Each row is where one point has got to under a steady rotation. How many ticks took it there?
The counts run from 0 to 307.
[ -7  -2   4  28  -1 -17  -9 -40 -13   5  15  31   2 -13 -18 -14 -29  14
  20  24 -17  -1 -12  24  14  10  10  10  -5  17   6  -5  17 -20   8  17
  15   3  37 -20   8  -8  -6  12  -8  -5 -10 -13  15   9  -2  10   8  13
 -14  32  40 -11  14  18 -11  13  30   7  -6  19  -7  19  -9 -21 -28] -> 12
[ 10   1  18  -5  -9 -43 -15 -21 -22  18  16  29  -5 -15   3  -7  -9  15
  23 -17 -35 -18  -2   8  14  24  20   9 -26  24 -19 -26  10  -8  -2  10
   1   6  25  -8  -5  -8 -12  10 -26  12   9  -5  18  20 -11 -10  12   5
  13  24  39  15   7   0  16  19  20   4  -4   5 -11   3 -13 -25 -26] -> 192
[-13   9   7  19  13 -11   7 -35 -21  10  17  29 -14 -12  13 -14 -21  -4
  30   0 -12  -1 -16 -15  12   4   8  -5 -12   7  27   2  -3 -10  23  25
  14   4   9 -15   2   6 -10  10 -20  -8 -28 -22  21  11  -8   6  16  13
   5  40  33  -6  18   0  15  17  17  12  -7   5  -8  -5   6 -46 -36] -> 68
[  0   0  22  16  -3 -22  -5 -17  -8   2   4  19  13 -16 -16  -9 -12  12
  17  12  -7 -11 -21  23  19  -2   6   8  -4  11   6 -13  26 -15   3   4
  22  11  43 -36   5 -11 -16   7 -24  -2 -15  -3  27  36  -2   4   1  19
  -2  37  54   2   8   3   2  14  20   6  -3  15  17   2   4 -27 -31] -> 249
[  2   6  18  21   6 -26  -7 -32 -22   0  -6  24  11  -9  -3   0 -33  27
  22  11 -24  -3   5   3   9  -4  20   3 -20  21  25   4  21 -17   1  15
   6   1  16 -10  -8   3 -21   4 -14   4 -16  -1  23  13 -12  25  17  27
  -8  27  39   1  11 -12  -8   9  22  17  -1   4  -1  -4   5 -39 -39] -> 303
[  2  -2   7  -4   5 -39 -15 -36 -19   9   9  31  -8 -10  -4 -25 -20   9
  47  -4 -18  -4  14 -11   7  17  12  -8 -21  18   5   1  21 -11   1   4
  19  -4  24  -6   0  19 -20  13 -16  -1  -6 -18  10  19 -25  11  -2  19
  -1  17  41   6  24   0  16  11  27  -3  -1  -1 -14 -18 -11 -27 -31] -> 201
[ -3   8  20  23  -1 -34  -1 -13 -14   0  13  24  14 -18   0  -7  -2  16
  17   6 -14 -13 -18  17  33  -4  16  14 -11  15  -7  -9  25  -1   7  -5
  24   6  53 -23  -2 -20 -11  15 -32  -1  -9 -12  21  21   3   3   1   4
  -3  31  47  10  15   0  11  21  -2   4   5   3   4  -6   8 -29 -32] -> 247
[ -8  -2  20  -2 -16 -38 -15 -41 -20  15   5  46 -16   3   8 -29 -26  -4
  24  -7 -19  -4  10 -14   9  13   2  -6 -10  10 -10  -6  22   0   4 -15
  13 -13  21   2   8   3   4  22   4   1 -11 -21   5  16 -23  -4  12   3
   5  18  38   0  14  -7  13   4  20  12  12  -3 -23  -9  -4 -45 -36] -> 287
[  9  13  14 -16   0 -26   4 -40 -18   5  18  17 -19   0  -6 -21 -27 -20
  23  -6 -20 -26  13   1  -7  12  -1   6 -15  21  17 -16  12  -8   0  14
   6   2   6 -17  -1  23 -13   5 -17 -11 -24  -2  13  19  -6  -6  -3  31
 -12  24  40  -4   6 -13  19   8   3   1  -2  13 -14 -27  -6 -39 -35] -> 124
[ -4   1  16  20 -24 -25  -6 -29 -36   8  10  36   0  -9  -1  -9 -19  -8
  23  -4 -17 -10 -19  21   5  19  11   5  -1   5   2 -25  14 -11  25   2
  23  11  32 -16  11  -9   5  13 -11  15 -16   6  -3  37 -14   1   5  -4
   2  34  48  -8   6  -7   5  21  22  -2  10  -4 -10   9  -2 -12 -22] -> 242
[ -3   7  25  25   9 -35  -5 -26  -4   6  14  34   0 -10  11 -14 -16  -1
  35 -22 -12  -6  -4  -7  31  -4  19  11 -21  24  -3   0   7  -1  22   9
  19  -6  36 -24  15  -1 -15  -1 -21  -1 -15 -22  10  25 -14  -1  11   3
  -4  32  20   6  10   9  23  16   5   3   3  -9 -10  -7   9 -32 -25] -> 60
[ -2  40  22  14  16 -14  11 -20 -17 -10  19  24   7 -15   0  -2 -13  -3
  11   4 -18 -16  -3   2  27  -2  -1  10 -40   9  -4 -16  13 -11   8  18
  14   3  22  -1   6 -21 -25   6 -37 -11 -22 -18  18  -2   3   2   8  14
  11  26  29   5   4 -12  25  18   8   3   6   5 -12 -16   4 -42 -43] -> 170
[  0   0  22  13 -21 -38 -24 -46  -4   7  -9  45  -9   3   2 -22 -22  -1
  15  -5 -16 -19  13  -4  25   1  15   9  -8  11 -27  -5  20   2   1  -8
  16 -22  34  -1  10 -10   0  16   3  -4  -9 -28  13   4 -21  -5  14   9
  -8  21  42   0   8   6  14  14  15   5   2   3 -22   2  -2 -33 -20] -> 289
[-12   7  14   8  10 -16   8 -20  -6   2  19  31   0 -26   2 -30 -23  -2
  35 -11  -2   9 -12  -9  18   8  -5   4 -25  14  14   1  10 -13  22  -3
  19  21  25 -22  18   7 -11  12 -28  -9 -23 -15  18  25 -14   9  13  19
   1  36  34   0  21  -3  12  16  23   4  -2   5  -7 -12  -1 -29 -39] -> 253
[ 15  23  29  -3  -3 -34   2 -25 -12  17   2  24   3 -12   4  -5 -18 -21
   5 -18 -35 -26  13  -9  18  19   7  -2 -27  16 -17 -26  13  -3   2   2
  14   0  15  -8  -6   0 -20  -7 -26  -1 -13  -2  25  14  -2  13  12  23
   5  29  34 -12 -14  -5  24  28  -6  -7  -6  10   1  -3  18 -25 -21] -> 268
[ -5  14  15 -12   2  -1  13 -30 -27   9  18  24 -17 -20   2 -18 -28 -17
   9  -1 -24  -8  -3  -4   3  32 -12 -12 -22   3   9 -28   4  -5  14   7
   6  14  -5  -4   0  -4  -6  21 -19   1 -17  -7  22   6   4   1  20  29
   4  32  39 -12   7 -13   9  18  28   3  -7  23  -2   0   8 -38 -47] -> 176
[  9   9  25  35  -9 -26   2 -31 -10  -2   3  27  12  -9  -8 -11 -31 -10
   5   9 -11  -8 -18  18  18  -1 -14   6 -15   5   5 -13  19 -29   4  10
  17   5  31 -30  16  -1 -12  -9 -18  -1 -25   2  24  17   8  19   7  10
   4  42  45 -28   0   3   9  24   7  10   2   7  11   1  14 -34 -18] -> 164
[  6  16   2   5  -9 -15  -9 -30 -15  -7 -10  21  21 -21  -8 -11 -12 -15
  23   5  -8 -29  -2  -2  15  -3   9  11 -18   2   5  -5  13 -11   5  15
   8   7  15  -9  11 -10 -23   9 -38 -14 -29 -14  22  15 -12  10  -2  40
  10  31  61   0   1  -6  15  28  20  -8 -11  17  -6   3  -2 -29 -10] -> 258
[ 13  -7  21  12 -10 -33 -10 -26 -20   6   7  37   4 -14   8 -12 -30  20
  21  -3 -16  -4  -9  -4  13   8  -3   8 -22  25   7  -7  13 -26  -4  -9
 -15  18  24 -27  -3  -2  -3  -4 -19  20  -1   3  27  17  -9  23  15  10
   5  21  45 -12   8 -18   2  18  20  12  -8   0  -8  -8   1 -34 -29] -> 109
[ 11  16  28 -17 -19 -26  -7 -33 -13  11 -10  30   3 -15 -17 -22 -16 -21
   0  -1 -20 -30  14   6  15  23   1   5 -14   6 -31 -31  20  -2 -11 -11
  12  -2  12  -4   7 -12 -10   9 -22  -5  -8  -9  22   5  -9   0  19  26
  -7  25  49  -8  -8   2  12  28  15 -11  -8  22  -4  12  -1 -29 -20] -> 182
[ 15  -8  15   1 -27 -38 -11 -30 -15  11   2  31   4 -22  -1 -14 -24  14
  23  -9 -19 -25  -8   3  15   9  13  18 -21  16  -4  -6  12 -23  -4  -7
 -12  10  21 -22  -9   0 -10   0 -33  16  -1   2  30  19  -4  10  15   9
  10  28  49   4   7 -12   5  25  13   1 -28   7  -5   6  -2 -24 -16] -> 107
[ -1 -15  21 -12 -10 -35 -17 -40 -21  24   8  34 -29  -8  -3 -32 -24  -4
  23  -2 -19 -12   3  -5  -3  28  -2 -13   2   4   5 -17  13  -9   1   1
  14  -7  10  -6   4  10   1  22  -6   5  -4 -10  11  18 -21  -6  21  11
   1  28  42  -2   9  -1   1   8  25   7  -7   5  -6  -3  -4 -40 -28] -> 285
[  7  28  15  12   9  -4   1 -29 -19 -10   4  18  10 -11  -8   1 -14  -6
   0  19 -18 -23  -6  19  17  -1   1  11 -24  -1   4 -21  20 -11  -4  27
  11   5  21  -9   9 -26 -22  12 -32 -15 -22  -8  26  -5   4   2   9  26
  10  29  48  -3   0  -7  17  21  17   7   1  20  -3   1  -4 -48 -35] -> 172
[  1   4  23  21   0 -26  -7 -19 -11   0   7  20  14 -17 -12  -7  -4  19
  18  10 -11 -13 -20  20  26  -5  11  12  -9  14  -3  -8  26 -10   2   1
  21   3  50 -27   0 -14 -18  11 -33  -5  -8 -10  22  27   2   1   5  10
  -3  32  53   6  14  -2   5  19   6   6   0   9   8  -6   5 -31 -31] -> 248
[  5  16  26  26  10 -19   0 -32 -32  11   7  34  -5   3   5   1 -44  -8
  11   3 -18   0   8   2   5   0  12  -4 -22  24  22 -15  14 -17   7  23
   7  14   5 -16   7  -2  -3 -11   0   7 -27   1   8   8 -10  24  26  14
 -17  24  26 -26   3  -4   5  18  16   7   8   0 -15  -7  12 -42 -43] -> 219
[  8  20  23  -1  15 -25  -7 -33 -19  14  21  22 -18 -10  -4 -16 -14 -24
  21  -6 -22 -11   8  11   6  31  -1  -6 -24  20  -9 -40   1 -10   0  37
  17   5   8 -20  22  -9  -7   2 -13  -1 -14 -10   9  11 -16 -14  11  12
   3  29  27 -11  -6  20  23  14  31   2   2  15  -6   9  -8 -30 -29] -> 275
[ -3   5   4   9  -7 -11   4 -30 -23   7  11  33  -8 -21  14 -18 -20 -17
  10  -4 -17 -15 -22 -17  14   8 -16  -4 -15   5  15  -3   7 -19  13   7
   7  17  14 -17  -6  -3   4   5 -23  -1 -25 -17  26   2   4  14  19  21
  11  25  49 -28  12 -19  20  28   3   3  -8   8 -12  -6  16 -47 -27] -> 262
[  1  12  29  -6   4 -22   7 -30 -32  12  23  29 -17 -19  -3 -15 -27  -3
  19   0 -29   2  -1  11   9  40   4  -8 -22  12  -5 -35  11   2  15   2
  13   2  11  -3  10  -5 -11  26 -10   8   2   4  14  17 -11  -6  21  12
   3  36  25   9   7   4   4   9  34   5   2   7   2   2   3 -25 -42] -> 91
[  8  -3  32   5  -5 -41 -16 -24 -28  27   0  20  -6   1 -13   2  -8  10
   4   1 -31 -28 -10  27   7   3  23   3  -2  16   0 -27  27  -8  -7  19
  24   3  27 -17  -4  -9  -2  -1 -16   6 -11   3   1  26  -5 -10  19   0
 -18  31  46   4   1  -4  10  17  13  -4   3  11   5   6  -1 -41 -34] -> 140
[  4  10  22  30  -4 -23   8 -27  -5  -2   0  31  11 -14   7  -6 -19   6
   5   3 -17 -17 -17  -3  31 -10  -1   8 -20   3   0   3  21 -17   4  -9
  13   3  40 -21  -4  -8  -8  -4 -28  -3 -21  -6  28  13   8  18  20   5
   2  40  39 -12   8  -6   7  25  -8   8  -9   1   3  -6  20 -42 -26] -> 162
[ -3  21  10  23   4 -16   1 -48 -23  -9  16  17 -13  -5  11 -17 -16 -14
  28   7  -7 -17 -11  -3  16  -3   1  -5  -5  -1  19  -2   5  -1  10  20
  21 -17  24 -14   7   9 -20  23 -22 -18 -28 -22  23   6  -8  -6   4  17
   7  30  41   2  13  -2  17  14   5  12  -6  -2  -5 -19  13 -47 -31] -> 70
[  5  22  25 -12  -2 -20  -1 -36  -9   5  -7  28  -5   5   7  -8 -26 -14
   9 -19 -14 -26  20 -10  10 -12  20  16 -23  22   0 -10  17   6   0   1
  -5   1   3 -12   5  -5 -11   2  -8  -8 -27 -12  26   5 -25  -2  11  37
 -17  17  39  -3   1 -17  15  15   1   1   4  21 -22 -18   3 -45 -37] -> 127
[  9  23  17 -21  -6 -27   1 -38 -14   6  10  23 -11   3   1 -16 -24 -25
  22 -10 -22 -23  20  -5  -3   5   4   9 -22  23  13 -15  14  -4   2  10
   2  -2   3 -16   8  17 -13   8 -11  -9 -28  -5  18  19 -19  -2  -1  36
  -5  20  43  -2   1 -22  24   5   1   4   4  15 -14 -30  -5 -35 -36] -> 125
[ 13 -11  21  16 -22 -44 -21 -41   0  17  -3  41  -3  -6 -12 -19 -19   8
  17  -4 -22 -27   5  11  20  -1  24  17  -6  14 -19  -2  13 -10  -5   3
  11 -13  31  -8   1  -6  -1   3 -19   0  -6 -20  14   8 -16  -1  20   1
  -7  26  43  -1  -3  12   6  21  15  -3 -19  10 -12  15 -10 -31  -5] -> 291
[ -2   1  15  35   4 -27 -19 -27 -14   0   1  36  16  -9 -13  -6 -24  32
  14  19 -16  -1  -4  15  20  -2  14  13 -20  16  -3  -3  30 -16  -2   9
  13   2  43  -8   1 -18  -6  11 -15   3  -8 -14  12   2  -7  12  16   8
  -4  23  43  -2  16   4  -5  15  27   9   2   6 -16   8  -5 -34 -33] -> 10
[ 24   9  27  17   1 -35  -5 -32 -28  15  -5  23  -1   5  -5   0 -31  -1
   9   4 -25 -22   5   8   4   2  13   0 -24  14  19 -16  16 -22  -9  18
  -1   8   3 -19   2   6 -13 -12 -17  14 -21  14  13  12  -6  23  25  13
 -14  25  34 -15  -6  -9   7  24  10   2  -9   3   1  -8  11 -44 -26] -> 217
[ -2   7  12  29  19  -6   5 -48 -16  -3   9  32  -9 -14  -8 -20 -42  -3
  14  19  -6  -1   2   8  15   3   6   5 -16  13  25   2  10  -5  13  10
  14  -2  20 -18  10   2 -13  11 -10 -10 -21 -14  25  -4  -6  21  18  22
 -27  27  32 -12  19   8  -3  18  14   2 -14  14 -11 -11   6 -35 -33] -> 306
[-20 -12   5  21  -6  -8  -5 -28 -18  10   2  38  -9 -17   3 -16 -22   8
  22   1   3 -11 -26  -5  17   0  10   9  -2  -3  15  11   7 -13  19   4
   6   9  18  -6  11  -6   4  22 -22  -1 -21 -27   7  12 -12  -1  31   3
  -9  33  48  -5  19  -5   8  23  22   0  -9   3 -11   3   4 -50 -33] -> 153
[  6  -6  19   2   7 -37 -19 -15 -22  18   5  30   1 -13   6  -4  -6  32
  17  -5 -27  -6  -6  -4  16   5  10   0 -22  29  -8 -12  21 -15 -10   9
  -4  12  27 -17  -9 -22  -9  13 -16  15   7  -8  22  15  -8  -2  17  12
   8  16  46  10  11  -9   2   9  26  14   3  10  -8   2  -4 -41 -41] -> 194
[ 22   1  21   0  -7 -24 -15 -36 -28  15  -4  25 -24  -2 -10 -15 -23 -19
   5   3 -10 -33  -4  10   3   8   2   3 -10   8   9 -19   8 -18  -8  14
  -6   7  -1 -18  17  -2   2  -7 -17   7 -20  -2   5   4 -13  -1  28   6
 -21  24  44 -23  -6  -6  15  31   7 -15 -10  12  -7 -11   5 -50 -24] -> 131
[ -3  -2  26  20  -8 -39 -10 -19 -10  21  10  37  -3  -3  13 -14 -23  -6
  38 -19 -15   4  -4  -9  17  11  14   2  -7  23   0  -8  12  -9  20   1
  25   5  28 -30  13  10  -5  -8  -4   8 -22 -11   8  44 -22   7  14   6
  -3  38  29  -5  10   4  11  13  18   7   7  -9  -5   4   8 -19 -25] -> 58
